Where one turn sends some rows of the set: a few examples, then the rows asked
fudu: -5.0  20.1  20.4  4.7  -33.3  4.2  -31.6  12.3  -7.2  -2.9  -10.9  -44.1  -19.8
rugus: -18.8  -1.7  19.7  -15.9  -31.8  -38.8  -29.9  -21.6  4.4  5.4  4.7  -44.1  -32.8
fak: -38.4  -21.5  11.9  -11.2  -34.1  -11.2  -40.3  -15.5  -4.9  -18.6  -9.7  -39.1  -30.4
Nuvok: -5.5  26.4  -30.7  -43.5  20.7  -45.9  -35.5  3.0  -38.7  -8.1  9.0  1.0  -15.2
lipo: -18.1  -41.5  -4.8  8.9  30.3  -40.1  -7.8  -31.5  -12.8  -21.2  -17.3  -41.2  -46.6
laku: -29.4  -15.7  21.5  25.1  44.6  -11.6  -30.2  5.2  -15.8  4.4  15.4  4.2  17.4
bikil: 29.3  19.6  9.3  18.4  27.8  -34.8  4.7  -7.3  -13.9  5.3  -14.3  -47.0  -35.7
ratu: -37.5  7.3  10.1  -12.7  24.4  -19.1  -36.6  -25.2  -52.4  -18.6  9.3  11.8  12.5
Kap: 30.6  12.6  -7.1  -3.8  -8.8  -44.2  -46.1  22.5  -24.9  -1.7  27.5  -8.2  16.6
murot: 1.8  20.1  -7.5  -1.3  49.1  -34.7  -20.5  28.8  -4.0  24.5  15.5  -3.0  -8.1
bugu: -44.0  -20.4  -16.5  -20.5  51.5  -43.3  -29.6  -5.1  -12.6  0.2  11.6  5.8  -20.9
bilef: 5.2  5.8  13.7  11.4  20.3  14.4  21.6  0.6  -39.3  -33.9  3.8  3.6  -2.1
Vuges: -25.8  7.2  -23.4  -9.5  41.0  5.3  -36.2  32.2  -34.0  -20.2  -8.0  6.6  -6.0
piruf: -26.9  25.1  35.2  -5.0  -15.0  -10.3  -20.2  -21.6  -9.4  10.5  -6.9  -38.4  -25.4
muki: 32.9  -32.5  -12.0  10.4  -11.1  -8.4  3.2  24.6  -14.7  -42.0  17.5  -9.5  -8.5
zonu: 9.4  10.8  -12.0  -19.7  5.0  -44.9  -10.1  -34.8  -43.2  -23.8  -18.0  -39.6  -44.0
Rulun: -13.1  -56.1  3.2  7.3  19.2  -24.0  14.1  -18.3  -8.4  -31.1  21.7  0.9  -17.3
Gize: 22.8  -35.1  -22.8  15.1  1.2  -24.7  -23.7  14.3  -11.3  -36.0  -21.4  -47.9  -38.9
bep: 0.8  -24.9  -39.2  -15.9  17.5  -39.3  -47.0  41.7  -4.5  -12.0  14.1  -6.8  -14.1
sevif: 0.6  3.9  0.0  22.9  28.3  11.6  -5.6  3.8  -35.5  -29.7  -39.4  -38.1  -29.8
ruriz: -0.3  -29.7  5.4  9.3  19.3  -60.4  -39.2  2.9  2.6  12.4  36.4  -5.8  8.5
vus: 8.1  -10.8  -8.0  -28.4  -6.6  -36.8  10.5  -33.2  -42.3  -39.4  19.6  1.0  -19.5
nid: -26.3  -19.3  22.1  17.1  -20.7  2.2  -32.5  10.6  11.2  -2.8  -8.6  -43.1  -23.9
petab: 31.7  7.1  16.5  3.5  14.7  -38.5  28.2  -11.2  -13.7  -1.5  29.3  -8.1  -10.3
vod: -7.4  -10.4  -18.1  -15.9  -11.4  -19.3  -56.2  9.6  -48.7  -39.0  10.4  1.7  12.7

lipo -> sevif
Kap -> ruriz
Now these:
piruf -> fak
bugu -> Vuges
bilef -> vus

